Named turns come first, each shown by rows before and after it. Which turns, in which order, take the first row of each pair that follows to the second? Write the first one first, as in the answered first pair.
j_963 (before => after):
23,-22,-5,15,-12,0,7,-1,-2,-10,4,33,-34,-7,8,-5,16,16,5,0,23,42,18,12,-3,5,-3,6,-22,-9,-7 => 42,6,1,7,1,-25,-9,-6,-1,-10,14,22,-25,-1,4,-20,15,15,-8,18,13,9,-9,-24,-4,16,-8,-15,-18,-22,2
15,-54,-21,18,-28,12,2,9,23,-26,5,3,-40,4,14,-3,28,-20,8,-13,4,29,7,22,-6,4,10,21,-20,-1,-33 => 25,-37,-9,-15,-2,-21,-34,2,4,-31,14,21,-24,16,20,-21,43,-7,-21,6,-1,-1,-44,-21,-5,10,-13,-7,-30,-18,-8
0,4,2,18,-5,0,9,2,10,4,-2,-7,-11,-12,-6,8,-5,-13,6,0,-13,-8,11,-3,-2,8,12,10,-7,-4,-10 => -13,-14,5,-8,8,1,-2,1,-8,0,-4,22,-4,-7,6,5,8,5,-4,-4,-5,0,0,5,2,-1,-5,9,-14,1,9
j_916 (before => after):
-2,-13,-5,11,6,2,6,-3,1,-1,-7,-4,7,10,-10,4,-6,3,3,-7,2,-5,-5,5,1,-3,4,2,1,0,6 => 5,-15,-4,6,9,-3,3,-1,2,-8,-4,3,0,11,-5,-3,1,7,-4,0,-1,0,-6,-1,4,1,1,1,-4,-1,3
-12,-22,-2,-6,-11,4,-10,-4,-19,-16,10,7,11,-4,-21,30,-1,-6,-12,-4,4,-3,3,-13,1,-1,-7,5,-19,32,9 => 6,-9,-5,6,-13,-7,-10,-5,-6,-13,14,-12,9,-1,-27,24,-5,-16,-12,4,-1,-16,-1,-31,1,11,7,1,-14,27,-2
11,-13,42,-22,-12,17,6,20,14,-29,10,6,-1,-20,-6,28,6,20,24,8,-13,6,62,27,8,-27,-1,5,7,22,-12 => 41,-6,36,-23,-11,-5,-1,23,24,-35,21,-4,-19,-9,-6,16,21,25,10,18,-18,-1,53,-5,13,-9,-3,3,0,22,-30
-21,-11,0,-4,17,0,5,10,-18,11,-5,-1,7,8,7,5,-14,2,-5,5,7,-27,-7,4,-4,-9,8,-14,1,-9,24 => -4,-11,-3,-10,18,-14,-5,10,-13,2,3,-3,-6,15,12,-3,-5,5,-12,7,6,-28,-13,-14,-1,0,6,-17,-6,-6,18
j_503 (before => after):
12,3,12,-2,2,1,-15,-8,9,14,5,-7,-1,10,-6,4,13,10,-3,6,4,-13,-4,-19,11,0,-15,11,8,-6,7 => 9,4,8,9,-4,6,-7,-9,17,18,2,-20,3,5,-11,8,6,-1,11,5,4,-13,1,-10,4,-2,-9,15,13,-7,1
10,-10,-23,27,-16,9,32,22,26,9,-6,-22,-25,6,-4,14,-8,2,23,3,-3,21,34,17,8,3,36,36,-4,22,-40 => 1,-39,-17,-8,-6,14,19,24,6,-1,-11,17,-27,6,11,16,12,23,10,-6,6,43,29,25,18,-6,15,38,-18,33,-20
16,-6,-6,13,-8,3,-6,7,20,4,16,-20,0,9,-24,-24,-1,1,11,13,-4,-11,-2,-22,14,-6,-3,8,0,-14,-3 => -1,-17,-8,17,-17,24,2,7,18,7,11,-14,-1,3,-22,-14,-9,-2,21,0,1,3,12,1,9,-18,-2,14,2,-8,-2
7,22,3,0,16,-10,-12,4,-10,9,0,-2,1,2,-6,-3,0,-4,-7,5,1,-29,-36,-17,1,14,0,-20,5,-16,14 => -5,26,3,23,4,8,6,3,-1,17,-2,-18,5,-5,-14,5,-15,-17,8,-3,1,-28,-19,5,-2,12,13,-12,15,-19,6
j_115 (before => after):
1,-47,-23,-45,19,-8,-38,15,-15,1,4,43,-19,13,29,-14,21,29,-26,-11,-27,5,-11,2,19,16,-15,-4,-19,-1,29 => -3,-65,-31,-34,6,11,-21,20,-10,2,-1,41,-30,6,30,-2,16,25,-8,-24,-20,24,12,24,17,11,-6,11,-17,7,14
1,-28,-15,-15,6,11,3,-3,-5,-14,-7,13,0,11,15,11,18,18,0,9,7,2,6,4,2,-9,-17,5,-6,3,4 => 2,-29,-19,-7,-4,19,11,-2,-1,-12,-11,5,-4,7,15,16,12,16,7,7,6,7,16,11,1,-10,-8,12,-1,4,-1
-8,-7,-10,5,-7,25,15,-5,5,-10,-16,9,-11,12,6,14,6,7,4,-14,10,19,26,12,0,-10,-3,12,-2,11,-11 => -5,3,-9,18,-11,25,19,-5,11,-2,-18,-2,-5,11,1,13,-2,-5,12,-10,7,10,29,11,-2,-14,4,10,5,8,-14

(two turns a pair)
-20,-15,15,-25,0,15,0,-4,-15,15,-25,-4,-8,8,2,16,3,-3,2,10,-12,11,-22,-12,-4,5,-16,-5,-6,-3,23 => -25,-10,9,-2,-13,24,14,-3,-2,23,-27,-21,-9,2,-7,21,-8,-14,16,4,-14,10,-7,-5,-6,6,-3,2,2,0,8
j_963, j_503
7,26,-2,0,35,-35,-29,-14,1,-17,21,-30,-35,22,-4,-15,-1,20,-25,13,4,-22,-30,-11,19,33,-11,-5,-4,-18,-37 => -44,1,-7,27,13,29,8,-11,2,-9,-1,-30,-25,-2,-12,15,-25,4,16,-18,14,13,26,59,13,2,4,23,14,-4,-36
j_503, j_503
51,34,3,9,0,-48,-8,-6,20,16,13,-36,-6,17,-6,-19,3,-24,-18,15,-7,-38,-26,-37,3,31,5,-22,1,-11,-9 => 16,46,7,38,-4,-19,13,-9,24,33,-1,-47,18,3,-19,-8,-26,-43,10,9,-7,-40,-6,-7,-6,14,21,-13,24,-19,0
j_503, j_115
-29,-4,15,-28,16,1,-6,-2,-22,3,-9,27,21,-3,4,2,8,18,-6,3,-1,-1,-16,10,1,-13,-12,-10,-8,4,13 => -30,7,9,15,-7,21,20,3,2,12,-14,-5,21,-10,-10,13,-16,-6,22,-3,-3,1,11,23,-8,-12,14,4,9,1,-5
j_963, j_503
24,23,54,18,8,-12,9,9,-2,-8,17,-17,-23,-3,-27,13,9,22,30,1,2,-30,-11,-48,-9,26,11,6,10,-29,19 => 8,-27,48,-9,11,7,7,16,-26,-23,7,26,-39,-1,-8,21,29,42,19,-19,13,12,2,-20,0,16,-11,20,-8,-2,25
j_963, j_503
27,27,-5,-1,-12,-20,-1,3,12,4,4,-13,-6,6,-5,-23,0,-5,4,22,2,-6,-10,-25,-12,27,6,-16,-5,-1,-26 => 7,-8,-11,2,-29,10,17,11,9,-1,-11,7,-21,-2,1,-10,5,3,19,-4,12,32,22,14,-11,10,7,7,-10,17,-31
j_115, j_963
-13,-6,-6,9,-8,-7,-32,-1,-10,-4,38,-5,-11,-1,-5,0,13,-14,-13,-2,-12,-31,-5,-31,8,-11,-10,9,-21,13,0 => -32,-10,-5,25,-20,19,-13,3,-5,3,27,-9,-8,-7,-10,12,1,-26,7,-11,-11,-18,15,-6,5,-20,-2,18,-13,17,-5
j_503, j_503
-27,-51,-4,-24,-3,-1,6,13,-28,-2,-16,21,-21,-16,21,10,15,19,-3,-16,-10,18,-5,17,1,-7,-3,-1,-17,16,14 => 18,-16,-16,22,-22,-16,26,16,16,8,-1,-39,-37,-16,3,1,-1,-5,17,-4,-17,-4,10,-17,-6,17,28,4,0,6,-30
j_503, j_963
48,-11,-31,7,6,-21,-4,8,29,-14,11,-10,-43,1,-2,-4,23,11,-6,9,-12,5,9,-19,13,32,6,2,-11,10,-45 => 39,8,-27,29,0,-16,13,4,38,0,11,-32,-27,-9,-13,-4,4,-6,11,11,-19,-6,19,-11,4,28,24,4,7,-1,-46
j_503, j_115
19,37,-10,26,10,-13,0,-2,36,1,31,-23,29,-15,-5,-4,-40,12,6,-11,1,-28,18,-18,-4,25,7,-8,13,0,-19 => 41,4,-20,2,11,-28,-11,6,26,-18,35,5,-5,0,9,-5,-9,32,-15,-15,3,-3,18,-30,7,35,-8,-2,-9,20,-31
j_963, j_916
-34,-30,-9,-28,5,18,13,1,-20,-15,-5,39,-9,-4,14,-4,20,6,7,-10,25,34,14,37,-8,-8,-21,4,-8,3,33 => 29,36,-13,3,9,-34,2,-5,18,0,19,-28,-10,8,-5,-27,9,-14,-4,28,6,-24,-16,-37,-18,27,3,-21,5,-28,2
j_503, j_503
7,-18,-27,-8,-8,21,5,11,-9,-38,-24,18,-28,-7,-2,12,-12,-19,-9,-27,7,27,2,16,-13,-5,-1,28,-3,12,-18 => 11,4,-6,-34,17,-7,-25,1,-21,-36,-19,29,-9,3,-3,-4,-7,-12,-34,-5,-1,-1,-38,-11,-14,-2,-15,1,-8,-5,9
j_115, j_963
5,12,12,11,19,-9,-11,3,8,28,6,-10,-2,16,6,-16,-22,-22,0,11,1,-12,0,-25,-12,40,-8,14,-20,-4,-6 => -26,7,16,8,19,18,-10,1,-3,32,-5,-4,20,7,6,-4,-31,-27,12,2,4,-6,7,1,-15,23,-11,15,-12,-3,13
j_115, j_916
27,-27,-14,37,5,-7,34,16,33,10,8,3,-16,24,-43,2,-5,2,12,-64,-23,28,34,22,-14,5,-4,43,-8,9,-12 => 33,13,-7,50,8,-22,26,10,45,24,16,-24,5,26,-53,-8,-21,-14,14,-43,-33,-9,14,-5,-22,10,5,22,7,-11,-4
j_115, j_115
-8,44,21,-9,13,-3,-31,-23,-17,17,-7,-2,39,0,-10,-11,-15,-9,-11,24,-13,-52,-44,-11,-4,-11,6,-32,8,-28,35 => 16,-44,-2,-36,-6,7,-24,0,-25,-20,-5,49,-36,9,21,-4,43,26,-27,-6,3,26,1,6,20,-1,-11,9,-32,21,-3
j_963, j_916
17,-12,13,-36,18,-3,-16,5,-1,-15,4,20,-4,9,9,-4,15,5,-17,4,-1,-4,16,-9,7,17,-3,6,-13,-4,-7 => 13,-9,6,-5,3,19,12,7,18,-11,1,-6,-5,-1,1,6,-5,-12,9,-4,0,1,42,6,3,13,13,17,-2,-1,-28
j_963, j_503
18,41,-10,33,17,-65,-21,9,47,-11,1,-52,37,5,10,-21,-43,-5,28,26,15,-10,9,-70,-28,-26,53,-14,28,-22,16 => -49,-10,10,-33,43,-32,-40,3,-13,-21,-25,30,59,-1,34,-12,-27,30,13,-3,32,31,3,-12,-22,-65,8,-19,5,-5,77
j_503, j_963
-43,-10,-8,14,0,13,-12,-21,-21,3,-17,19,-14,22,13,-21,6,22,-26,10,7,20,-30,42,6,1,-12,16,-11,25,-6 => -31,32,-3,42,-1,4,-8,-24,0,18,-11,-27,4,19,-4,-27,-20,0,-13,23,-3,-17,-38,20,-1,7,8,5,7,2,-11
j_503, j_916
-29,18,11,-13,41,7,-10,-18,-22,10,5,-3,32,-18,-1,-6,-4,11,17,19,8,-48,-9,4,17,-27,-23,-4,1,-12,38 => -39,-10,3,-7,28,33,8,-14,-23,9,-2,0,16,-26,3,5,-4,12,31,-3,13,-20,22,35,20,-35,-18,21,2,6,25
j_963, j_503
-15,6,12,24,-22,20,16,-6,-5,3,-23,-6,4,-32,-19,4,3,3,34,-12,-2,22,15,31,-5,-7,24,38,18,3,-3 => -13,-6,26,-27,7,-7,-21,-11,-36,-7,-19,31,11,-18,-3,-7,30,29,-2,2,-3,16,-24,14,1,-4,-7,20,-2,2,26
j_963, j_115
-25,-1,10,-30,22,20,-9,-7,-29,-4,-9,25,10,-7,11,6,-11,3,-10,-4,7,1,-18,16,-10,-17,-21,-9,-1,-1,39 => -8,35,12,-11,24,0,-15,-14,-11,5,0,-7,13,-5,-1,-4,-22,-8,-6,15,-3,-28,-34,-10,-21,-5,-7,-18,11,-19,32
j_503, j_916
4,-14,-11,-4,0,-3,-32,0,-6,-12,6,2,-11,1,14,-5,24,12,2,-8,19,16,17,-14,9,12,0,2,-9,0,1 => 3,16,-6,16,-5,-2,-27,-6,7,3,9,-26,7,-5,2,-6,3,-3,12,0,13,-7,12,-19,3,13,17,-5,10,-17,-2
j_916, j_115
4,0,-4,-18,36,-5,-26,-12,19,18,-12,7,-8,-24,-16,-1,12,41,-3,0,-21,10,28,14,10,-30,-4,-20,3,-8,1 => 2,14,2,-5,31,-5,-22,-12,27,24,-11,-5,4,-27,-24,-1,3,36,5,4,-22,-1,27,14,3,-31,3,-22,11,-14,2
j_503, j_916
16,0,-10,15,-4,-5,1,3,23,-3,23,-5,-24,-3,31,6,20,0,4,1,12,2,13,-13,-9,45,3,-6,-9,-5,2 => -4,-13,-1,-7,6,2,-5,2,7,-4,16,21,-18,-1,38,9,25,11,-6,-1,17,9,6,0,-6,37,-11,-10,-17,-2,21
j_503, j_963
40,-7,-22,11,-10,-12,-17,4,22,-36,-9,15,-60,43,10,16,53,-2,26,1,-21,44,30,-56,12,28,-10,6,-15,23,-38 => 32,-2,-23,29,-22,1,0,6,33,-29,-15,-5,-56,36,1,22,38,-14,44,-2,-22,47,46,-44,10,22,2,13,-5,25,-46
j_115, j_503
16,1,-10,5,14,-3,12,7,3,-4,18,-24,-24,1,0,4,7,-10,-10,-26,-5,-7,2,1,-2,15,-2,-10,3,-6,-9 => -1,2,4,-12,26,-2,3,6,-16,-4,11,-5,-3,-2,0,3,6,-5,-18,-27,-4,-12,-13,9,-1,4,-17,-18,3,-13,16
j_916, j_963
23,2,-11,34,-11,19,29,1,19,13,5,-39,-3,7,-15,-10,-19,-16,14,-2,-2,9,25,14,5,10,23,3,13,4,-37 => 44,-27,-15,4,-6,2,11,7,6,-6,9,-4,-30,21,1,-18,14,8,-10,-4,0,28,16,-3,15,17,4,3,-11,19,-45
j_503, j_916
-14,20,24,-2,16,14,-16,-38,-17,9,2,20,14,-5,6,-10,13,6,-23,-5,-19,-16,2,-5,3,-13,-17,-10,18,41,27 => -10,24,18,30,-5,27,10,-32,9,16,0,-5,3,-16,0,-1,-1,-9,0,-13,-20,-9,34,6,-4,-13,5,8,28,39,0
j_503, j_963
-2,1,8,-34,40,-26,-33,8,-4,-8,6,30,27,10,13,-18,11,23,-29,14,-2,-27,-43,-2,0,1,-29,-32,-24,-3,16 => 16,36,-9,39,4,-13,10,11,46,10,12,-44,20,-2,-11,-15,-27,-17,13,17,-10,-42,-5,-5,-12,15,22,-16,6,-14,-29
j_963, j_115
22,0,3,44,-26,-15,-7,-13,2,10,6,-36,-14,-15,-14,-2,19,-4,28,56,5,7,22,-18,5,-15,-23,22,-3,23,-65 => 6,2,3,46,-28,3,0,-15,1,15,1,-37,-3,-22,-16,6,6,-11,38,48,4,12,30,-4,3,-26,-19,29,3,25,-59
j_503, j_115
-19,-33,-6,-21,8,6,-19,-6,-21,-11,1,40,2,-6,11,9,15,6,-10,-11,7,29,-14,13,5,-7,-11,-1,-11,-9,15 => -15,23,0,20,5,3,-8,-12,7,14,5,-13,30,-12,-14,3,-21,-29,8,6,-3,-16,-20,-3,-10,-3,17,-12,16,-37,7
j_503, j_916
-28,-1,9,2,-18,5,12,22,-14,29,-19,-12,29,-30,-11,10,0,-2,28,-3,25,-34,16,-12,-20,-8,5,4,-14,21,23 => 10,-1,5,-19,-11,-28,-7,26,-12,17,-6,-3,5,-13,-1,-5,26,11,4,9,20,-41,-6,-51,-12,13,0,-2,-30,25,8
j_503, j_916
28,8,-12,5,13,3,-22,-12,-2,22,19,-27,2,22,-9,-20,-26,13,7,31,-3,-37,12,-17,-14,6,17,-14,-15,-19,-22 => 8,-30,-23,13,-2,34,0,-3,-7,21,9,-10,-13,14,-2,-6,-19,14,21,4,6,3,49,21,-11,-9,14,13,-22,8,-33
j_115, j_963
33,-1,16,30,-48,10,10,26,13,8,14,-7,-20,20,37,-36,43,2,-12,19,-16,10,32,-2,4,55,5,44,3,-9,-64 => 38,20,19,36,-45,-3,5,23,18,13,19,-19,-11,19,31,-41,32,-1,-15,30,-24,-8,17,-15,2,58,10,37,10,-21,-60
j_115, j_115
-14,25,23,-15,14,3,-15,-24,-20,18,-8,0,33,10,-2,1,-17,-2,-2,11,-10,-13,-22,5,1,-7,-5,-20,10,-21,38 => 6,19,0,32,-16,16,19,-13,18,20,-7,-32,1,3,-9,12,-24,-21,25,-2,-6,3,23,13,1,1,24,6,18,-9,-10
j_916, j_963
-50,-15,-12,13,17,32,14,-23,-10,4,-13,13,45,-20,12,32,-15,-20,27,-28,-20,24,14,46,22,-16,-3,5,23,-13,-2 => 41,11,-32,19,14,-34,-7,-17,24,-9,25,-21,-1,8,14,1,15,-16,-5,6,-35,-1,-8,-40,30,39,5,0,10,-19,-48
j_916, j_503
20,-17,-4,24,-31,-6,29,3,-3,0,-8,-15,-39,-10,11,6,-25,6,24,-26,3,23,31,7,8,19,-14,-5,5,9,-66 => 9,-6,1,35,-30,2,35,3,-3,6,-10,-25,-29,-17,0,6,-35,-2,30,-26,1,14,34,15,2,15,-8,-4,9,3,-62
j_916, j_115
-6,-40,-23,-8,-17,17,20,-3,-34,-6,-13,5,-24,-4,15,18,26,7,-45,-6,18,65,16,19,53,16,16,26,-20,40,11 => 43,-4,-31,24,-19,-17,20,-4,2,-2,9,-44,-37,4,0,0,22,-9,-46,17,5,34,5,-32,49,45,41,14,-8,23,-21
j_503, j_963
22,37,-1,25,0,-31,0,-2,18,7,0,-30,-9,6,-3,-14,-4,-18,-5,6,-7,-29,-9,-27,7,16,8,-13,8,-7,-11 => -17,38,16,2,19,-14,-7,-8,-10,16,-14,-5,29,-3,-4,-4,-19,-9,-9,1,-6,-33,-25,-1,1,-9,-7,-24,16,-13,29
j_916, j_963
-16,24,7,5,-2,28,1,0,-17,-3,-19,-6,20,-10,-5,15,-21,-11,21,1,11,-26,8,11,-11,-9,10,1,23,-8,27 => -13,22,13,-10,8,20,-13,-5,-26,-3,-17,-1,25,-7,-4,12,-14,-5,9,8,7,-33,-9,0,-8,-5,0,-8,17,-13,37
j_115, j_115
28,23,-18,17,31,-45,-3,-24,-6,-15,-15,-29,4,-9,8,-11,-3,-12,-4,-4,15,0,7,-23,5,20,0,20,-8,6,-19 => 15,-4,-17,-1,31,-36,-5,-18,-18,-21,-20,-1,-4,-9,19,-7,11,3,-8,-15,22,22,15,-3,10,13,-11,27,-17,18,-14
j_963, j_503
-9,28,7,23,-12,-24,3,6,-16,2,-10,-52,37,-25,-13,-4,3,7,-5,32,2,-46,2,-11,-15,-14,14,-33,54,-12,5 => -18,16,15,-8,3,-27,-20,4,-39,-6,-11,-22,44,-20,-1,-6,19,25,-23,31,4,-41,-13,-11,-11,-22,-9,-41,41,-9,23
j_963, j_963
-22,42,-10,38,-9,-5,20,44,29,12,0,-17,-9,8,1,-6,27,-13,27,16,-21,11,-3,-24,-13,33,11,5,-22,2,-39 => -46,28,8,-14,17,-10,-13,39,-12,2,-7,31,8,14,17,-13,46,13,-2,15,-16,14,-30,-19,-6,19,-24,-12,-38,5,0
j_503, j_963
-21,-1,13,-26,12,-4,-15,-3,-21,-1,4,30,22,-1,10,-6,6,10,-12,-2,6,-14,-19,13,0,-13,-18,-5,-16,-6,26 => -33,-16,6,-11,-3,21,3,-1,-15,-3,-3,24,10,-8,6,7,1,2,6,-15,9,9,11,40,-1,-22,-6,10,-12,3,11
j_963, j_963
-1,-7,9,-4,-43,16,26,-2,1,-16,1,4,-31,19,31,26,2,-10,7,-17,-7,61,62,38,12,6,44,37,-20,15,-16 => 29,68,29,-1,-18,-41,-8,-16,11,-4,21,-37,3,35,15,-3,-9,-22,-16,30,-25,-18,-2,-33,7,29,49,-4,-4,-27,0
j_963, j_503
32,9,2,-11,-10,-15,-29,-5,-11,7,-9,-3,-7,9,5,-15,7,-3,-4,12,7,9,-8,-19,-8,4,1,-3,4,-6,-9 => 27,-9,0,-16,-12,-9,-24,-3,-15,5,-9,9,-18,6,7,-13,14,1,-5,4,11,21,4,-12,-6,0,-3,2,-1,2,-12
j_115, j_115
27,8,-18,-21,-3,-32,-15,0,5,-25,9,3,-19,15,6,-16,21,-1,-15,13,-5,-8,0,-29,7,20,-5,-6,-13,10,-10 => 24,27,-16,2,-13,-25,-1,1,19,-12,10,-24,-7,10,-6,-12,0,-18,0,17,-8,-20,3,-29,3,21,12,-9,4,1,-13
j_503, j_115
-26,27,16,5,-1,2,8,-17,-2,4,0,-12,23,-11,-10,14,-2,-4,1,7,-12,-18,-7,2,-1,-25,-3,-10,1,-2,16 => -34,7,18,-12,5,6,3,-15,-14,-3,-6,7,16,-13,-4,15,6,5,-2,-4,-5,-1,-6,11,5,-33,-12,-6,-7,8,22
j_963, j_503
-39,-20,4,-27,17,-17,-15,6,-17,-6,1,36,9,-17,13,-1,11,28,-19,-7,13,1,-19,5,2,-16,-18,-16,-17,-15,44 => -20,-9,-14,44,-19,4,33,11,30,8,4,-29,-11,-31,-12,10,-17,-10,21,-15,11,8,31,14,-6,-6,22,11,8,-12,-7
j_503, j_963
15,-2,-20,-25,-17,-13,3,16,4,-28,-1,14,-10,-1,-4,-17,24,5,8,11,5,-10,-21,-18,2,-18,-23,-6,-32,-9,8 => 21,8,-25,6,-28,-9,24,19,25,-20,-1,-13,-13,-3,-15,-12,9,-10,25,13,2,-14,-6,-20,-1,-11,-1,-2,-21,-15,-9
j_963, j_115
20,37,7,-3,17,-41,-22,-3,7,8,-8,-16,4,9,-4,-16,10,-5,-20,22,-2,-43,-22,-39,-5,16,3,-14,2,-8,5 => 19,-29,-17,-4,-10,-6,5,12,7,-10,-16,12,-42,-1,13,3,34,4,-9,-15,14,25,32,6,6,12,0,28,-18,31,-26
j_963, j_916
-18,-23,5,45,4,8,-34,-8,-11,-1,-6,7,-21,-3,0,6,25,38,5,-45,14,17,47,39,39,-26,-33,36,-16,9,-20 => 5,-22,3,34,12,-11,-43,-6,-6,-11,1,12,-34,3,2,-4,40,42,-11,-37,12,13,36,16,41,-13,-35,31,-24,9,-27
j_503, j_115
18,10,31,-6,8,-42,-21,-40,5,-7,-13,-6,31,-6,0,-12,-49,-1,-23,6,-4,-9,-42,-9,6,-12,2,-54,11,-20,9 => 22,15,26,9,0,-41,-16,-41,15,-3,-10,-19,26,-7,-3,-11,-49,-11,-16,5,-3,-10,-34,-10,2,-9,10,-50,15,-23,-2
j_115, j_503
16,-32,-23,4,-17,-8,11,26,-12,-5,31,1,-27,38,-42,-27,11,-5,10,-3,8,46,45,29,15,7,0,41,15,33,-51 => 37,-24,-22,-10,-4,-34,-3,24,-14,-9,41,0,-33,46,-39,-40,22,5,-9,14,5,32,22,2,17,17,-10,30,9,30,-48
j_503, j_503
